In the data rows, the value 128 means zero.
Here are some points:
[ 87 130 196 193 147 162 114 103 110 106 130 148 120 109  68  93 162  94
  52 195 151  59  76 158 106  80 212 125]
[ 14 138 176  94 165 120 205 113 139  76 155 103 139 135  61 146 101 156
 134 184 149 126  87 189  83 119  73 100]
[ 52 144 180 125 160 128 158  81 105  79 152 122 113 143  52 147 109 149
 108 165 136  92  68 178  75 114 143  81]
[241  99  77 144 102 135  79 127 111 153 129 182 136 144 184 129 120  91
 135  46  85 125 130  64 188 138 173 136]
[192 135 105 199  97 177  15 142 155 194  73 122 116  75 177  74 215  68
  72 144 145 104 192  97 132 158 218 176]
[123 124  95  35 143  95 199 135 122 124 135 117 153 145 144 176  59 156
 194 102 100 177 134 144 144 136  21  94]
[ 57 126 188 135 162 135 160  95 111  72 153 135 120 137  63 135 120 147
 109 167 150  81  72 159  98 105 147 104]
[199 110 139 211 106 150  73 104  93 127 127 193 119 158 146 114 131  87
  99  81 115  67  78  72 167 110 251 129]
[ 67 129 185 143 170 126 146  95  91  99 135 163 113 137  68 126 118 122
  89 168 137  80  70 164  79  86 175  83]
[228 131  72 145  84 122  89 158 134 168 102 116 112 122 198 108 143 122
 158  87 121 171 177  83 181 134 126 181]
[ 96 142 121 114 137 125 134 157 180 158  77  85 136 101 147 112 155 132
 144 177 157 156 178 142 122 148  84 152]
[130 126 136 126 140 114 139 107 104 103 160 124 110 139 109 140 116 160
 142 115 133 134 114 123 130 115 120 128]
[200 100 121 123 121 106 182 105  57  83 165 176 121 187 130 151  42 148
 175  67  87 120  36 102 194  78 135 101]
[221 104  83 112 109 129 125 128  96 154 113 136 144 139 200 141  94 137
 176  64  94 126 135  73 205 136 131 132]
[199  98 140 142 125 112 154  92  41  81 167 207 118 188 123 156  50 138
 142  48  80  94  30  89 179  76 180  90]
[147 113  91  46 145  96 188 137 113 122 147 127 149 134 154 176  67 171
 195  77 100 170 146 113 161 128  37 112]
[104 119 145 123 139 132 138 108 116 104 156 141 126 151 103 135 117 120
 122 133 125 113  88 148 107 131 134  99]
[ 53 138 175 115 154 129 169 104 121 101 148 130 147 133  79 142 114 130
 108 162 138  99  82 174  95 109 125  91]
[102 140 119 114 132 125 124 131 160 135 131 105 130 127 123 129 145 121
 130 146 136 153 141 150  99 155 105 131]
[168 139 120 148 113 155 101 121 136 144 112 134 130 125 140 115 147  94
 109 128 127 123 122 129 140 150 163 138]
[125 109 164 138 159 139 157 101  85  90 141 161 125 136  91 131 100 139
 109 147 125  79  67 138 132  96 156 106]
[100 128 147 114 146 119 155 115 119 114 132 120 132 137 120 142 113 147
 150 131 141 118 107 138 128 121 114 115]
[ 54 157 185 136 151 136 131 135 138 120 101 108 117 107 108 103 166 130
 107 188 180 125 137 166  79 124 118 136]
[240  91  97 118 109 137 132 132  90 109 139 206 124 154 147 136  81 119
 133  51  75 128 105  83 180 119 138 119]
[ 57 171 149 139 136 142  97 120 167 136 112  71 111  91  82 111 190 131
  83 200 170 130 165 176  48 161 129 134]
[179 117  96 105 111 117 131 151 115 159 109 130 144 109 181 140 106 131
 157  85 107 142 165  95 176 114 103 145]
[126 126 138  95 141 132 162 122 113 103 135 133 130 140 122 139  98 148
 150 120 128 136 109 139 133 129  92 114]
[161 140  87 121 105 115  97 168 170 175  99  99 130  90 173 111 162 121
 139 121 136 187 219 111 133 144  89 178]
[129 148 117 112 131 104 154 134 134 142 120  95 138 128 132 138 118 149
 147 133 129 169 146 143 134 132  82 136]
[159 139 109 159  94 145  63 152 147 190 100 116 136  92 172 103 181  85
  94 122 131 130 185 108 133 143 161 161]
[150 137 117 130 105 135  95 141 126 154 136 133 123 120 150 114 151 106
 105 113 123 149 157 125 112 142 129 133]
[178 122  73  50 115 112 174 164 141 142 126 118 153 119 173 151  89 143
 185  92 105 202 174 120 171 141  19 144]
[145 139  94  84 125 130 148 138 161 145 117 101 151 125 146 147 115 128
 160 121 115 172 149 147 141 170  65 128]
[108 143 108 127 124 123  93 139 178 162 110  97 135 112 144 128 166 116
 126 135 144 148 182 127 106 168 117 142]
[179  91 125 139 139 129 141 104  84 112 149 176 134 148 131 142  92 121
 136  84  96  94  75  94 181  92 171 116]
[206 120  87 158 103 137  74 146 138 169 106 125 127 113 187 103 159 109
 138  97 122 142 175  78 174 144 151 172]
[112 131 108 112 127 125 147 130 159 123 125 113 134 139 119 138 113 137
 146 136 124 138 128 136 118 153 102 120]
[130 135  76  53 136  92 138 170 173 163 107 104 141 125 175 139 126 140
 187 116 127 216 204 132 123 178  14 134]
[114 157 127 141 110 137  92 154 151 173  98  78 129  76 133  99 185 130
  91 170 149 154 205 141  98 135 118 166]
[ 70 157 167 155 142 147  97 130 167 129 109 105 112  98  88  91 190 117
  78 203 172 134 148 176  65 145 135 149]
[ 84 139 165 180 135 142  94 117 139 126 116 123 112 110  97 101 173 115
  81 172 157  87 127 141  97 113 188 140]
[124 134 136 151 111 126 129 131 129 131 143 108 138 123 127 120 145 115
 117 136 136 134 124 127 137 105 139 151]
[ 82 134 155 155 130 134 131 106 144  97 131 126 114 148  80 130 135 134
 109 159 139  97  87 153  94 133 159 112]
[195  85 158 171 132 134 125  76  23  86 172 223 119 183 120 139  74 127
 113  58  86  44  18  74 177  61 241  86]
[118 115 100  55 143 107 189 129 135 117 153 133 166 145 137 179  73 136
 175  95 104 161 121 141 146 148  47 100]
[ 74 133 144 116 150 117 152 129 142 104 149 100 122 114  89 128 140 156
 125 170 148 139 139 154  98 121  90 137]
[ 88 145  94  50 129 101 180 161 174 146 106  83 150 122 146 153  98 149
 180 133 126 188 178 152 118 157  20 122]
[116 113 209 234 141 151  96  85  67  84 151 199  96 157  68  87 144  92
  51 160 138  27  16 125 109  56 255 107]
[117 132 105  94 133 140 118 150 162 140 111  97 125  96 134 125 152 143
 138 148 146 161 190 139 108 169  69 143]
[103 129 158 161 129 159  94 105 136 124 138 139 126 127  99 115 157  82
  81 148 141  90 103 148  99 135 184 121]
[166 111  99 112 119 141 113 127 123 148 108 134 135 134 172 139 122 120
 156  99 115 109 141  98 158 151 138 117]
[ 85 150 139 151 131 129  82 136 152 154 119 107 118 115 123 102 184 113
  91 159 158 136 157 146  77 154 140 134]
[104 146 114 122 126 130  97 155 175 144 104 114 118 114 128 112 166 122
 113 153 144 160 181 144  84 168 102 138]
Here are 10 more points, each followed by its number:
[167 138 119 173 123 143  63 128 144 153 107 102 104  96 154  95 190 123
 112 137 158 137 176 109 131 149 158 178] 0
[ 17 134 176  83 170 113 211  97 119  77 159 113 145 148  57 168  78 154
 133 169 128 100  62 187  83 115  93  63] 1
[114 112 155 134 155 124 149 105  90  91 149 157 116 139  94 137 105 145
 122 126 122  90  83 129 127  98 154 103] 2
[ 56 153 138  93 153 101 163 130 155 105 141  63 113 111  85 138 141 184
 147 177 158 176 162 173  80 141  40 141] 3
[177 117 131 159 125 125 106 126  94 131 121 166 113 130 145 118 133 123
 122  94 124 111 122  90 161  95 174 143] 4
[186 100 125 161 107 139 109 110  85 115 149 146 111 150 148 126 117 136
 138  84 116  93  99  80 173 115 179 131] 5
[146 124 119 161 120 119  90 126 127 150 125 118 121 119 148 119 156 125
 129 116 143 123 149  95 146 120 164 159] 6
[125 134 155 208 114 162  92 126 136 127 104 141 108 119  87  82 167  92
  67 184 144  91 101 147 117 107 211 148] 7
[ 45 158 161 136 131 118 138 132 168 124 127  94 129 123  93 121 157 126
 109 181 159 137 133 172  80 132 117 129] 8
[134 101 118 117 133 122 139 126 121 108 147 163 130 164 127 141  99 121
 142 105 107 114  94 117 133 131 137  99] 9
Which two of these numbered points are nearest to each point below, ignoring the 3 directions in which the first points spread most? Their numbers follow each, nearest first.
[135 123 137 169 139 138  86 110 120 129 116 156 105 120 105 113 148 113
  86 147 128  86 120 124 108 110 200 124] > 2 4
[156 135 145 210 123 150  68 115 140 133 117 140 105 109 112  84 185 102
  72 156 145 106 128 116 124 118 207 170] > 0 3
[ 34 135 180 151 153 143 110 122 141 110 122 133 110 137  85 102 162 115
  96 188 161  84 103 161  59 141 160 100] > 9 1
[ 97 133 126 100 125 107 167 137 140 120 142 114 144 145 132 145 104 138
 155 121 129 153 124 142 123 131  83 115] > 8 1
[ 73 152 134 166 135 151  63 138 200 153  96 106 113  93 100  90 213  94
  73 202 168 132 183 161  59 171 152 152] > 9 2
[136 127 115 167 125 149  55 146 167 167  92  98 110  68 142  88 210 116
  96 167 159 128 212 115 110 155 152 176] > 2 0
[169 102 150 156 140 120 132 111  64 104 141 194 112 160 126 132  94 132
 126  81 110  87  70  90 160  82 186 110] > 4 2
[ 80 146 120  80 135 111 168 138 154 119 128  76 136 134 130 150 115 170
 179 131 145 172 156 145 118 160  42 123] > 5 6
[ 68 163 157 149 135 132 114 124 178 131 109  97 122 112  98 114 169 121
 109 177 166 144 141 166  86 153 127 142] > 8 2
[190 118  88 131 108 125 103 144 139 159 111 122 131 127 180 124 130 124
 159  94 117 150 162  87 174 140 126 160] > 6 2
[ 39 144 138  72 156 115 210 137 181  98 122  87 144 114  75 147 103 150
 154 193 143 161 128 192  99 128  31 119] > 7 8
[115 117 119 100 124 122 136 140 129 119 149 132 130 145 128 142 113 133
 137 109 115 132 129 125 112 141 105 109] > 9 1
[ 78 145 147 140 140 154  99 133 159 122 110 104 106  95  94  98 185 126
  92 193 162 125 163 160  74 156 123 144] > 2 0
[255 129  45 158  45 136  58 173 136 202  86 126 133 115 236  98 152 103
 139  54  99 170 206  51 204 148 151 191] > 8 5
[  8 155 191 159 158 152 121 108 172  98 121  70 104 104  55 106 191 144
  87 232 192  94 128 182  48 144 143 130] > 5 0
[149 154 141 201 109 185  39 120 164 163  89 113 108  97 125  69 216  72
  58 182 162 113 149 143 100 165 204 167] > 7 1
[194 112 126 163 121 136  86 125  90 138 132 194 114 159 154 109 130  86
 110  91 108 103  93  94 143 118 205 117] > 9 8
[222 121 106 176  93 132  68 119 114 162 118 169 125 136 177 116 139  91
 120  65 113 125 130  76 175 124 199 153] > 8 2
[139 115 136 136 128 116 154 118 114 114 140 149 139 148 135 143  96 121
 145 102 119 119  85 116 172 102 141 126] > 8 6
[255  69  59  57 110 119 167 120  51 133 143 179 158 175 223 198  10 139
 227   0  46 109  95  42 245 124 111  86] > 1 2
Now 10 new points, numbered from 0 again:
[ 39 137 174 118 170 112 151 108 127  96 153 130 117 150  71 137 128 141
 115 169 148 108  85 174  67 130 126  88] 0
[ 84 142 145 121 150 121 147 123 145 113 123 109 126 125 110 133 133 141
 138 151 151 135 130 145 111 127 102 129] 1
[116 110 102  65 152  96 177 113 124 119 154 134 155 150 138 183  69 140
 187  81 100 142 107 123 150 135  75  94] 2
[119 102 142 119 134 139 164 112 101  87 151 149 130 162 114 149  87 145
 147 113 118  88  75 122 146 117 134  99] 3
[176 127  99 118 109 116 112 156 123 148 100 131 118 121 167 118 128 148
 146 109 118 155 170 100 140 131 110 144] 4
[173  90 149 162 138 164  99 100  75 107 142 205 109 158 122 117 119  92
 101 107 109  56  55 100 144 111 224  98] 5
[146 109 151 159 149 118 137  96  86 100 145 180 118 166 124 138  94 125
 140  93 120  87  57 100 164  93 184 113] 6
[158 128 141 191 118 145  80 118 109 131 126 128 105 113 124  95 169 111
  91 147 141 100 126 115 127 101 193 156] 7
[  4 169 166 116 157 137 149 118 194 110 115  59 133 106  68 133 167 149
 112 221 181 137 141 200  50 177  87 118] 8
[201 115  95 145  95 141  95 152 133 161 109 138 130 100 167 106 141 103
 117 110 106 139 165  92 168 117 145 164] 9
Which two of these numbered points are nearest to each point below, ignoring the 3 directions in which the first points spread most? Their numbers follow each, nearest first.
[ 72 136 161 116 162 137 141 113 137 121 114 121 130 113 105 130 137 121
 120 172 150 115 121 168  96 137 117 114] > 5 1
[ 53 126 150  97 145 133 179 131 146  93 137 101 132 128  95 144 110 157
 145 165 143 117 118 158 104 133  81 110] > 3 1
[182 116  75  94 111  85 145 158 128 137 132 135 134 138 163 150  91 157
 168  71  91 178 168  95 164 127  74 140] > 4 7
[ 52 166 160 144 141 156 116 119 176 119 110  87 118 115  78 117 170 125
 100 203 172 123 131 180  67 170 129 125] > 8 3
[162 136 121 158 107 126 118 130 127 134 135 109 119 124 135 114 142 124
 122 127 128 142 132 123 148 111 140 159] > 7 1
[132 143  91 110 104 143  77 172 197 170  89  92 128  90 161 108 181 113
 125 139 145 178 224 131 100 196  83 164] > 5 0
[146 133  93 124 117 120  79 136 150 178 119 109 145 118 174 135 154 111
 135  95 126 145 183 100 133 160 129 140] > 2 0
[142 124 135 125 129 151 122 144 124 128  95 139 115 115 138 112 131 127
 129 148 141 122 141 128 127 129 123 135] > 4 1
[112 118 141 105 154 107 174 114 104  96 156 123 119 135  97 144  96 160
 151 141 126 134 102 143 129  99  94 117] > 7 1
[134 112 111  65 129 114 202 133 109 107 150 116 158 129 124 167  69 163
 161 113  97 145 114 139 159 113  58 110] > 9 7
[ 81 130 138  71 159 121 205  99 125  91 152 113 144 154 101 177  69 161
 167 129 122 131  80 168 129 143  72  83] > 8 3
[ 58 135 132  93 142 117 159 125 150 125 155 102 156 136 106 148 122 134
 133 148 130 142 122 163  99 150  87 103] > 2 0
[145 140 110 135 110 120 120 147 154 140 110  88 111 112 139 109 150 141
 145 148 143 168 165 132 133 129 101 169] > 7 1
[ 49 143 124  51 166  95 175 148 169 123 127  94 129 129 108 145 117 151
 170 165 144 190 161 177  79 160  16 108] > 0 5
[139 103 114  81 123 121 180 135 114 107 148 130 145 145 146 158  75 151
 181  94 106 126 113 111 163 124  81 114] > 3 1
[149 121 146 143 136 145 120 108  93 127 123 170 129 140 135 129 115 108
 119 108 122  91  86 118 142 111 182 107] > 5 1
[ 93 133 165 141 142 115 174  99 100  82 164 124 117 150  76 135 105 148
 123 151 132 114  60 156 119  85 140 115] > 7 1
[ 15 179 143 145 129 122 125 150 219 128 119  24 108  73  58  90 213 148
  90 255 192 181 196 207  41 149  76 179] > 7 9
[155 106 105  91 143 127 156 114 103 128 129 147 146 132 144 155  85 129
 158 100  98 119 111 120 161 129 113 104] > 5 2
[ 99 128 164 123 138 141 170 100  93  89 166 108 129 137  93 138 111 152
 123 146 132 106  84 156 120 108 121 112] > 7 1
